Where one turn sends some rows of the set: a few examples, then the rows asked:
J_551: [ -9 -21  -3  -8  -5  -7   3  27  26  38 -32 -16 -40  -8  12   7  -4 -30
  -8 -37  25  -1  21  16 -11 -20  16 -24   4  12  15  -4]
J_758: [ -5  17  17  10  -9   3 -31 -15  27  48 -18 -27 -27  13   8   1 -10 -15
  23 -24   9 -22  44   1 -22  -1  -9 -55  -6  -6 -18   0]
J_803: [-22  34  14  20 -12  21  16  -4  59  19   9 -22 -25   1  -2  12  -8  -5
 -26  24  -5   6  24 -14   9 -20   5 -15 -25  25  -8  -7]
J_904: [-18  25  -6  11 -14  13  13  -6  17  35   3   8 -39  -6  42  -2 -16 -22
 -41 -15 -24  26  39  16  14 -35   4 -19 -17  22 -23  16]
J_956: [-19  17  -4  12 -15  -5 -22  13  20  39 -24 -34 -21   4  10  -2 -18 -38
  10 -17  14 -16  44   9 -41  -2   8 -44 -16  -1 -10   5]
J_377: [-12  16  11  29 -27  10 -29   2  26  42 -20 -22  -7  15   4  -4  -4 -30
  13 -17   2 -34  61  -9 -19  -3   5 -37 -16  -2 -11  -2]
J_59: [  9 -12  33  14  -8  -8  -3 -21  -8  56  22 -17   0   7  49 -27   4   5
 -19   2  12  15  25 -23 -38 -44  -7 -27  18  17  -6  34]
J_617: [-14 -11   2   0  -3  20  38 -26  12  22  10 -40  20 -11  16 -30  -7  11
 -14 -11  17  -8  51 -30   0  20  10  -4   6   7  15  22]
J_315: [-20 -16   1  -9  -9 -14  15  23  25  51 -21  -9 -42  -3  21   0   0 -32
  -8 -27  31   7  49   3   6 -33  26 -16  10  15  24   7]
J_740: [-37  25  15  16 -22  46  30 -30   9  38  16 -33 -23  -2  36   6 -11  -3
 -27  15 -24  -3  33  -3 -12 -43  -9 -34 -13  -7 -10   9]
J_181: [-16  18   5  23 -25   7 -22  -2  10  44 -23 -24 -10   9   7  -5 -11 -31
  30 -21   4 -20  47  12 -26   0  -8 -34 -15   7 -21  -2]
J_721: [-28  33  10  31 -18  24  17  -5  44   6  -5 -22 -28  -9   3  11  -8   1
 -17  26 -12  -2  20  -3   6 -31   7  -8 -19  19 -11  -7]
J_772: [-33  33  13  18 -23  36  34 -22   7  33   6 -34 -29  -9  32  -4 -18   7
 -38   7 -30   4  36   3 -17 -45  -3 -27 -12   3 -26   1]
J_673: [-29 -19  -1  -7  -1 -17  11  24  29  42 -28 -12 -31 -19  17  10   0 -31
   0 -27  31  14  31   9   0 -32  14 -19  20  12  14  11]
J_935: [ -5  -8  12   6   2  14  28 -35  10  32 -10 -61  21  -7  17 -38  -2  22
 -15   3  10  -4  36 -30  10  -5   3 -10  24  19   5  31]
J_393: [ 15 -22  26  16 -23   0  -1 -19 -20  58   6 -19  12  -1  39 -24   7  12
 -26 -13  -2   8  34  -7 -29 -56 -15 -18  15  22  -3  21]
J_833: [ -2 -14  25  14 -24   9   7 -31 -27  46  -2 -27  12  10  47 -45   1   2
 -25 -12   0   6  28 -22 -15 -43 -16  -9  15  27   3  31]
J_816: [  3  -8  14   3   6   9  42 -27   3  29  17 -47  10   1  11 -32 -16  11
  -3 -12  28  -5  24 -31  15  11  -8 -16   8  11  -7  10]
J_366: [-20  -8   6   0 -10 -10   5  20  27  46 -33  -5 -47  -1  23   3 -11 -39
  -5 -31  45   5  25   9  -5 -20  12 -17   5  18  14   9]
J_184: [-30 -19  14  -3  -2 -10  10  10  25  39 -13 -17 -48  -5  16  -3 -10 -43
   4 -36  42  20  28  -3  -3 -30   4 -26  12   4  13   8]
J_963: [  0  -9  17   9  -2  19  37 -31   4  33  -2 -48  11 -10  10 -37  -9  20
 -22  -5  30  -1  30 -28   4  13  -5  -6   7  11   7  21]
J_466: [  7 -21  25  12 -19  16   5 -20  -9  60  10 -16  10  11  56 -20   1   3
 -27  -8   2 -14  41 -13 -36 -56  -2 -12  15  17   7  24]
J_813: [-15  30   6   4 -21   5  18  -6  24  49  14   2 -40  10  38   7 -15 -28
 -47 -12 -18  22  37   5  11 -38   9 -23 -26  25 -23   4]
J_133: [-13  -6  10   8  -6   2  42 -24  10  26  10 -55  24 -20   8 -37 -21  10
 -11  -4  20  -4  39 -22   4  10  -3 -10   8  10   3  23]
J_297: [-11  16   7  22 -13  12 -27   2  23  48 -39 -27 -24  11   8   4  -5 -27
  10 -19  16 -20  46  -4 -30   5   3 -42 -16  -2 -24   9]
J_233: [  8 -12  28  16 -17   4   3 -30 -13  56  -1 -25  11   2  53 -28  -4   7
 -35  -5  15   0  30 -22 -31 -47 -12 -20  10  15  -2  43]
J_716: [-12   5  11   6 -13  37  29 -32  34   9  19  -1 -25 -16  31   3  -5  -8
 -34  -4 -13  23  22  12  24 -23 -10 -15 -12  14  19  30]
J_859: [-10   7   9  13 -13  29  21 -25  36  -4  10  -8 -25 -17  25  -4 -16   3
 -37  -2 -15  22  23  12  19 -26  -5  -4 -12  21  12  31]

J_813 goes to J_716
J_617 goes to J_377
Where do these go?
J_133 goes to J_181
J_721 goes to J_772
J_297 goes to J_233
J_758 goes to J_59
J_833 goes to J_551

